In the data rows, the value 128 means zero.
Every row has a hidden score. How much higher is the second row's score than the first row's in each pair? 10 means about the same, 20 much higher and 0 much lower. The score is a weighted sum of the row's numbers plus the product of two more (or one squared), each taken from its middle value.
[ 87 138 131  87 161 116 122 103 124 156 142 125 154 145 129 178 143 131
 186 160]
[ 96 122  99 161 157 169 119 134 105  58 170 193 185 111 150  89 129  85
 108 104] 11
[123 124  87 138 149 155  99 130 158 166 132 100 125 173  94 163  89 115
 138 137]
[127  96  88 228 135 175 116 100 106  77  65 141 118 103 121 151 159 127
 149 158] 10
[146 121  90 140 122 164 157 135 114 137 190 190  62 155 115 134  97  98
 148 149]
[202 170 172 183  87  54 134 157  75 125  86 160 138  99 175 149 142 122
 106  71] 16
[113 133 186  86 176  75 111 101 151 140  97  97 150 145  97 173 124 101
 119 148]
[117 177 128 125 162 126  68 151 128 157 117 122 159 174 103 158  93 193
 156 107] 10
[144 145 144 121  49 129 135 124 111 146 142 168 125 121 202 126 137 113
  86 129]
[145 151 142  71  93 108 197 131 112 111 165 177  89 135 158 131 133  90
 107 163] 11
[142 124 107 117 191 147  96 132 121 147 123  78 114 147 104 139 111 133
 142 141]
[152 133 102  92  90 138 120 104 163 114 137 113 172  99 135 133 148 185
 134 150] 13
[ 63 122 154 197 114 123 118 121 126 157 120  98 109 131 102 125 111 136
 149 135]
[ 94  82 207 167 154  98 176 124 107 125 141  62 137 155 135 134 141 114
 114 211] 10
[159 156 132 146 112 145 180 184  67 149 151 159  54 104 191 123 175 101
 101 108]
[118  94 114 100  92 127 117 114 118 121  70 121 111  99  99 142  98  99
 152  76] 9
[133 109 122 136 174 174 133 108 116  71  92 130 143  75 119 140 134  74
 135  99]
[112 135  83 101 109 168 131 124 112 114 129 165 171 156 117 112 100 137
 142 155] 8
[100 117  74 143 148 171 138 105 118  65 160 143 102  78  91  94 155 147
  73 164]
[140 137 115 139  92  79 154 143  83 143 149 164  88 130 133 132 174  93
  96 122] 12
[154 154 114 102 114 143 140 143  98 151 154 179  85 137 130 129 159 139
  89 102]
[153 142 102 109 108 139 114  94 167  91  91  96 135 126 137  78  98 173
 127 102] 10
[108 148 152 111 114  68 172 191 101 167 112 143  77 112 116 148 185 111
  81  95]
[157 161 170 134 115 104 119 162  68 169 168 145 152 127  96 127 113 108
  85 189] 12
[103  71 115  76 139 154 111 102 133  96 112 155 158 102 143 130 124  67
 190  39]
[114  97 154 127 107 170 174 139 120  86 119  94 132 177 147 138 110 108
 130 159] 11
[168 180 129  81 133  76 168 130 116 138 153 150 152 131 228 156 161 100
  84  88]
[ 93 122 108 108  82 126 185  76 184  98 138 112 198  90 136  95  84 114
 177 140] 11
[166 175 132 104 106  87 144 135  86 138 155 162 112  72 162 137 173 110
  66  65]
[133 114  99  61 111 145 143  92 153  96 110 132 187  96 120 120 134 124
 113 116] 10
[ 99  92  28 148 142 180  81 200 188  91 103 122 137 125  92 115  70 186
  87 147]
[118 134 198 123 138  49 132 167  85  98 122  76 138 146 113 198 114 137
 112  93] 2
[110  91 131 124 132 102 154 179 130 106 102  96 138 169 123 141 110 153
 134 135]
[129 151  86 130 100 133 106 120  98 117 174 170  81  90 181 168 126  59
  64 100] 11
[136 123 141 176 116 134 147 106 139 102 150 124  91 131  99 100  95 134
 124 131]
[136 101 110 146 143 113 152 139 126 110  88  68 150 170 105 184 131 141
 141 135] 11
[175 129  71  77 132  51 167 139 104 147 170 155 108 128 117 166 105  87
 103 117]
[159 123 107 111 124 130 113  66 155 132  95 111 145  95 141 135 147 154
 130  71] 12
[138 159 112 124 104 106 165 161  78 181 130 181 103  81 124 123 148  81
 109  77]
[132 138  85 153 164 128  80  89 154 171 115 116 109 112 119 122 131 191
 116  97] 10
[154 147 142 185  96 143 134 157 153 207 116 191  49 110 122 115 136 132
  88 118]
[ 72 127 143  71 136 100  95 106 140 139 149 119 125 132  61 129  91 162
 155 132] 10
[110 136 152  80 163 101  75 128 144 124 110 135 205 135 147 157 142 153
 138  82]
[112  88 200 113 132 104 217  92 120 130 100 107 134 139 118 197 161 102
 116 180] 12
[112 146 118  39 123 130 125 113 138  90 141 140 122  92 143  71 148 129
 162 144]
[144 109 140 122 117 146 122 172  88 136 138 181  93  89 163  86 144 104
 109 142] 6
[158 153 138 116  70 133 158 126 106 194 157 178 136 149 156 101 136  66
  90  86]
[144  64 181 182 138  61 124 192 138  95 118  89 115 160  71 141 101 125
 105 183] 12
[153 126 118 180 115 112 152 124 132  82 135 106  98 169 122 104 110  98
 115 151]
[124  78 117  90 111 133  98  99 177 114 123 154 147 116 177 121 146 173
 164  84] 10
[135  93 108 139  88 163 122  91 159 104  92 110 120 164 118 105 112 155
 141 147]
[144 165 149 148  54 217 117 104 139 124 170 160 133 122 193  99 167 172
 105 137] 10
[158 217 166 217 127 121 164  97 156 120  73 114 134 115 110  61 130 129
 162 179]
[ 98  86 114 101 111  56 108  81 122 187  84 137 164 118 163 115  98 146
 151 151] 5
[155 162 149 145 128 119 156 161 126 190  83 189 120  97  97 135 146 119
  86  98]
[121 185 124 154 162  96 103 154 155 155 149 175 102 181  85 162  92 157
 155 117] 8
[148 153  58 190 139 138 127 164  99 156 188 137  69 143  85 108 111 145
 123 127]
[169 175 162  95 110  88 177 118  93 128  99 179 114  84 139 172 145 148
 136 110] 9
[142 137 138 141  94 124 108 134 122 148 172 136  91 102 194 136 151 112
  39  74]
[160 112 102  81 114 156 122  89 111 110  74 171 162  67 160 109 109 125
 178 135] 6
[ 71 136 159  78 138  96  69 108 149 153 153 111 144 142 108 165 107 149
 135 126]
[158 155 147  66 105 125 148 121 110 131 140 143 151 133 145 178 154 127
 109  82] 10
[ 75 107 123 143 136 159 129 106 128 150 143 136 120 192 109 133 155 192
 157 139]
[ 82 117 146 118 145 100 130 112 148 107  98 118 160 101 169 133 162 166
 128 141] 5
[101 105 177 145 134  87 123 128 139 154 168 124 121 139 105 186 117 175
 157 130]
[ 84 138 120 173 147 167 131 139 103 178 148 142 103 109 143  90 125  79
 140 172] 8
[121 149 117 122 115 154 130  95 126 107 126 177 136 115 158  64 122 171
 128 147]
[180 150 105 174  97 138 127  82 178 101  51 130 135  95 125  83 135 100
 138 133] 12
[176 172 124  97 123 141 120 133 132 110 144 192 131 112 145 154 159  97
 112  88]
[141  63 136 153 138 156 109 103 145 139 104  99  99  95  84 158  91 162
 135 108] 13
[179 152 102 116 136  99 135 102  88 155 115 137 145  75 133 114 178 141
 135  67]
[117  99 179 110 109 141 110 117 127 137 151 107 130 126 100 109  67 159
 149 140] 9
[ 54 144 179 111  73 130 158 110 130  91 107 138 175 138 149 136 158 118
 115 169]
[116 145 142  83 142 129  78 118 160 146 139 145 182 122 118 194 114 131
 129  62] 10
[105  98 111  63 120 148 137 111 164 138 119 149 117  82 108 193  59 207
 184 144]
[184 115 136 154 133 136 145 160 112 166 153 174 113 103 136 113 165 124
  77 129] 13
[123  92 118 124 158 159  90  90 136  79  96 156 194  91 170 102 142 143
 131 145]
[175 134  63 129 217 183 105 175  90 133 117 197 130  77 111 150 126  71
 157 124] 19
[ 91  87  95 108 140 116  94 104 151 134 104 111 145 129  99 160  96 138
 134 136]
[165 164 145 126  82  77 141 105  94 131 132 121 117 139 173 144 129 131
  71 153] 11
[104 110 171 147 167 155 155 189 113 129 125 116 139 171 105 202 116 128
 130  66]
[ 92  97 133 148 133 197 120  94 112 129 122 121 116 134 150 155  68 154
 191 131] 4
[148 186  93 119  95 128 132 136  97  97 137 131 106 122 171  98 127  86
 123 115]
[111  76 121  98 125 121  95  86 164 137 125  77 159 138  77 103  45 211
 182 130] 12
[ 87 178  73 151 125 127 128 122 156  87 184 104 139 137  76  69 111 119
 167 148]
[137 125 144 104  81 136 141 101 144 112 101 125 128 143 176  70 113 126
 152 106] 6
[124 120 153 159 141  83 189 151 131  74 140  84 132 190 153 157 168  85
 126 168]
[125 116 169 175 159 115 186 146 102 113 136  72  65 161 115  81  82 107
 121 101] 4
[157 133 111 195  75 158 146 150  66 137 131 126 107 147 114 102  77 182
 127 155]
[127 108 125  92 131 117 109 115 151 157 143 127 142 152 109 142  73 132
 158 144] 6
[200  73 129 122  56 109 121  59 146  81  97 128 152 146 157 114  98  95
 168 147]
[102 111 155 133 150 149 106 136 121 155 138 114 111 132  77 171 101 138
 158 151] 10
[145 176 110 154 123 149 137  80 145 159 189 133  96  80 113  85  95 138
 158 121]
[129 138 164  45 168 147  79 141 147 153 124 148 179 179 107 103 133 172
 137 101] 12
[138 149 140 102  63 127 192 119  98 123 147 162 123 145 170  92 194  87
 116 118]
[ 58  89 141 168 168 104 145 202 135 141 109 123 144 152  87 147 122 157
 127 118] 5
[126 153 120 126  77 121 166 131 108 156 152 200 128 107 149  54 181 104
 124 120]
[114 133  83 150 139 141 183 166 122 103 131 112 112 173 142 118  93  71
 101 156] 4
[133 143 134 161 171 173 110 136 148 169 153 138 118 172  45 152  28 141
 121 109]
[166 207 138 127  80  89 138 142  45 128 140 107 113 138 146 177 151  68
 104  72] 2
[122 106 178 143 135  71 195 116 134 125  82  63 132 180 104 170 168 115
 110 139]
[177 149  59 105 205 114 138  67 162  70 127 111 155 163 133 162  84 228
 155 132] 3
[118 105  76 129 141 133 113 124 121 145 102 150 126  74 125  76 135  76
 111 136]
[148 161  98 142 190 177  91 122 110 139 143 124  92 118 143  97 151 143
 117  99] 10
[141 179  78 127 140  71 107 143  77 145  86 167 146 136  97 205 145  91
 119  54]
[ 86  68 127 173 117 152 126 130 132  96 109 103 149 107  64 125  88 160
 172 152] 11
[ 79  85 184 139 103  97 106 142 141 110 111  80 165 175 122 146 116  99
 125 161]
[174 155 174  99  98 130 123 114  94 122  85 151 108  81 187 116 166 116
  91  86] 9
[131 144 103  77 128 150 134 112 137  63 165 117 143 106 183  79 130 109
 123 142]
[ 99  90 185 108 170 131  83 131 123 148 114 139 191 127 117 167 150 129
 146  82] 13
[137 164 116 170 139 207  65 148 125 143 134 152 118 113 123  74 141 165
  97 111]
[116  75  86 145  84 143 101 111 191 138  99 117 136  66 119 155 105 146
 161 113] 9
[182 110 148 112  85 102 198 146  62 120 164  79 102  84 159 117 162  64
 103  73]
[111  94 127 128 160 160  73 120 153 148  75 137 161 134 113 180 119 177
 109 124] 12
[127 100  76 123 137 162 141  90 181 177 127  91 143  76 146 101 139 161
 179 172]
[ 85 130 139 110 153 148 100  94 142  81 143 109 148 123 185 166 116 163
 133 119] 8
[122 166 112 100 144 152  56 108 136 159 228 119 126 153 118 131 118 151
 145 127]
[116  69 123 166 131 157 115 127 139 140  62 143 142 122  91 137  63 180
 143 191] 12
[ 94 113 217 134 109 173 114  92 167 154 139 115 167 118 107 112 147 158
 148 154]
[134 105 104 130 130 178 135 111 141  66 145 145  74  95 198  62 189 120
 110  89] 6
[138 114 140  91  92 127 163 125 103 122 161 166  97 136 146 118 169 101
 151 117]
[ 98  59 124 140 167 141 146  99 160 151 124 138 200 124  98 130  90 164
 177 159] 9
[181 156  93 141 112 144 166 153  59 137 131 195  84 131 154 124 123 123
  78 129]
[115  96  67 133 137 153 127  86 115 107 109 150 163  92 122  72 154  89
 127 135] 10
[ 95 126 120 150 187 135 163 154 135 111 139 164 168 147 131  99 132 140
 139 158]
[105 160 153 112 159 158 103 114 129 101 202 120  96 138 148 125 147 183
 128 128] 10
[143 119 129 155 176 168 181 171 119 192 142 198  80 111 151  84 198 138
  86 155]
[150 146 164 112 103 155 171 130 100 118 132 166 134  89 167  88 176  78
 125  92] 10
[151 172 136 107  84 135 170 102 141  83 143 117 122  61 165 135 177 141
 146  93]
[123 146 100 165  73 153 124 119 118 161 141 140 117 164 144 111 113 155
 189 113] 9
[122 132 108 149 107 128  49  77 143  56 127 112 197 104 158  90  92 123
 144 154]
[126 177 115 108 113 139 147 178 111 133 179 176  97 146 154 130 207  86
  75 122] 12
[125 171 108 171 142 176 166 118 153 118  95 127 103 130 137 104  99  82
 114 159]
[153 112 126 103  77 126  98 148 113 110 126 148 102 120 135 142 141 130
 117 134] 11
[132 108 148 131  93 137 182 169  56 143 105 147 123 101 138 169 132 123
  94 116]
[ 91  91 131 124 198 139  64 155 154 151 122 127 142 205  95 149 126 140
 123 140] 6
[228 140 152 110  72 112 181  69  51 119 141 146 121 116 148 115 144 115
  77  87]
[187 179 131  89 122 151 121  73 101  97 158 172 132 159 164 105 131 152
 148 110] 11
[170 156 144 153  90 159  89 113 123 116 139 171  92  96 143 108 153 194
 132 123]
[ 79 125 195  99 129 110  54 127 120 172 116 120 115 108  67 116 130  61
 174  78] 9
[144 106 155 124 120  86  71 163  80 164 162 146  84  86 139 155 137 127
 106  81]
[121 146 130 107 131 151  66  93 124 125  75 149 170 103 173 128 168  92
 106 105] 7
[107  97 192 122 148  96 114 156 143 114 129  28 128 165 127 164 141 171
 111 120]
[105 129 143  93 165 107 125 118 158 228 122 106 112 181  96 167  97 102
 138 121] 9
[161 154 157 160 112  94 129 156 114 151 114 165 127 127 154 131 163 137
  83  77]
[117 123 128 161 138 100  62 176 197 159 105 106 132 153  65 153 100 136
 136 138] 11
[ 78 151 143  85 141 140  67  98 133 128 100 110 188 136 108 159 174 113
 217 108]
[116 118 144 127 119 131 112  96 179  83 127 145 150 127 157 114 145 105
 162 128] 7
[101 115 113  72 146 124  86 106 190 147 102 146 178 136 136 147 150 125
 123  70]
[177 211 156  28 106 107 104 106 117  75 113 166 116  71 159 147 150 140
 107  81] 9
[126 101  96 112 131  82 158  65 147 109  90 129 183 117 179  49 166 154
 153 113]
[154 168 116 115  99 116 143 182 103 143 145 147 117 121 130 146 184  92
 133  88] 1
[ 84  81 147 166 172  96 108 121 105 132  78  96 155 162  93 167  54 119
 132 184]
[134 182 109 181 173 138  86  95 129 146 146 113 131 140 115 117 114 116
 181 112] 11
[146 106 170  94 117 154 142 110  76  90 150 160 105 100 172 107 143  99
  94  76]
[128 103  88 155 126 193 121 102 143 108 107 145  99 155 127 130  75 110
 153 166] 10
[131 123  90 118  96 101 118  97 160 106 163 168 169 122 120  63 115 122
 178 183]
[160 190 143 111 110  62 159 143 110 134 150 178 102  51 147 132 179  98
  98  75] 6
[101  51  92  95 110 170 153 105 159 105  76 152 158 112 124 156 104 177
 161 164]
[134 121 103 176 126 107 166 121 129  73 122 108 105 134 145  94 118 105
 110 169] 10
[145 157 141 147 174 104 112 111 130 152 151 128 115 198  86 104  85  89
 195 140]
[172 135 100 160 149 132 109 147 100 135 134 132 130 161  75 127 117  95
 153 152] 9
[ 89 116 176 125 149 111  89 117 158 121 132 134 122 163 102 105 117 138
 136 130]
[136 149 134 125  86 146 160 147  65 132 169 170  82  87 156 113 144  95
  56  95] 8
[154 171  71 138 155 144 105 137 115 189 181 149  88 116 146 116 140 133
 129 124]
[118 113  89  88 118 178 146 114 151 140  67 166 133  59 157 154 136 148
 121 152] 10
[154  84 121 117  28 149 129  64 168  92  93 128 159 101 136 107  65 150
 175 207]
[117 136 166 157 127  78 153 117 127 126 112  90 120 207 126 181 142 132
 117  69] 14
[123 114 143 118 156 142 108  71 132 109  94 144 186 105 159 127 154 119
 147  79]
[138 174 102 138 110 126 145 104 114 101 116 138 117 185  96 112 106 104
 149 157] 14
[138 152 151 157 178 107 124 168  95 173 137 144  77 129 110 141 150 140
 120 114]
[143 162  56 141 131 161 145 140  81 138 154 169 158 157 169 123 140  91
 107 124] 10
[149 185 169 107  83  63 116 181  85 117 105 164 109 140 139 161 132 128
  90  49]
[150 159 122 167 102  76 140 115  89 166 139 153 114  88 174  97 129  84
  95 115] 9
[138 155 123 129 166 103 149 126  95 155 160 144 121 100 155  75 197 149
 100 111]
[ 66 167 101 118 126 166 132  93  99 112 207 119 130 116 168 118 137 128
 125 158] 5
[ 95 130 228 189 168 118 117 134  99 172 123  92 112 166 138 110 102 113
 122 116]
[153 174 141  85 100  81 135 109 109 128 128 176 123 130 160 166 151 144
 113  87] 12
[133  95  89 158 105 137 127  97 207 119 108 110 140 150 119 128  49 190
 157 171]
[130 103 167 169 102 136 205 155 142  88 180  71 109 154 161 136 112 127
 153 142] 10
[ 73 128 165 121 156 156  90 138 189 183 120 153 133 142 100 144  77 166
 124 115]
[141 132 132  89  59 118 150 138 103 115 163 202  59 103 148 148 155 125
  99 107] 8
[137 148 133 159  99 145 146 108 113 202 151 131 107  76 113 135 164 124
 148 110]
[143 143 110 144 161 182  61 156  88 138 149 133  98  96  81 140 122 181
 102 135] 15
[164 146 115 178 135 114  91 157 111 142 178 146  51  80 117 164 169 136
  95  80]
[ 77  90 159 126 151 134 143 138 127 130  97  89 127 126 114 143  51  97
 130 141] 8
[183 134 137 154 121 109 172 157  82 160 176 151  89 137 163 160 152  99
  79 110]
[132 110 166 126 134  97 169 173 142 133 123  91 161 153 128 207  61 120
 116 100] 17
[109 137 110 103 153 148  82 119 148 158 186 173 137 172 132 150 112 178
 143 109]
[152 170  99  75  76 132 174 112 115 112 145 154  98 122 189 110 165  90
 101  92] 11
[145 157 130 151 127 133 132 158  76 140 158 153  78  98 126  98 187 122
 150 108]
[103  95 168 117 200 111 111 154  91 119 115  49 146 158 110 106  87 150
  99 121] 9
[170 135 123 133 137  89 121  74 186 144 128  95 217 121 111 172 127 167
 134 110]
[121 121 121 163 158 123 148 100 118 136 166 108  90 142 112 158  39 142
 162 100] 6
[135  88  81 139 120 139 130 127 118  87  69 128 202 105 127 126 103  54
 170 137]
[156 113 118 120 125  84 125 194  96 132 129 194  82 150 129 145 104  28
 104  94] 7
[107 111 155 121 157 129 128 113 120 122 118  92 140 155 140 104 183 157
 114 174]
[163 147 145 144 177 109 155 132  64 152 194 136  68  99 139 120 188 116
  94 120] 4
[205 181 172  84  99  84 142 217 114 149 124 136 114 134 132 152 149 138
  90  94]
[140 142 116 127 164  99 117 135 115 115 185 122 113 149 138 125 106 120
 140 190] 6
[ 98 119 125  96 136  81 126 133 198 161 123 123 150 139 101 140  71 113
 169 146]
[ 81  98 161 130 155  67 157 159 138 111 130 143 116 161 103 134  79 122
 105 228] 9
[106 106 146  84 121 174 137 124 110 111 151 142 105 110 158 103 130 104
 171 136]
[102 130  78 136 130 158 136 112 140  97  90 141 173  87 211  66 107 147
 140 197] 11
[113 127 137 119  99  94 153 164 117 115 112  78 153 166 100 155 102 109
 128 146]
[136 167 113 156 113 128 169 181  96 145 130 169 103 141 130 131 154 119
  70 117] 11
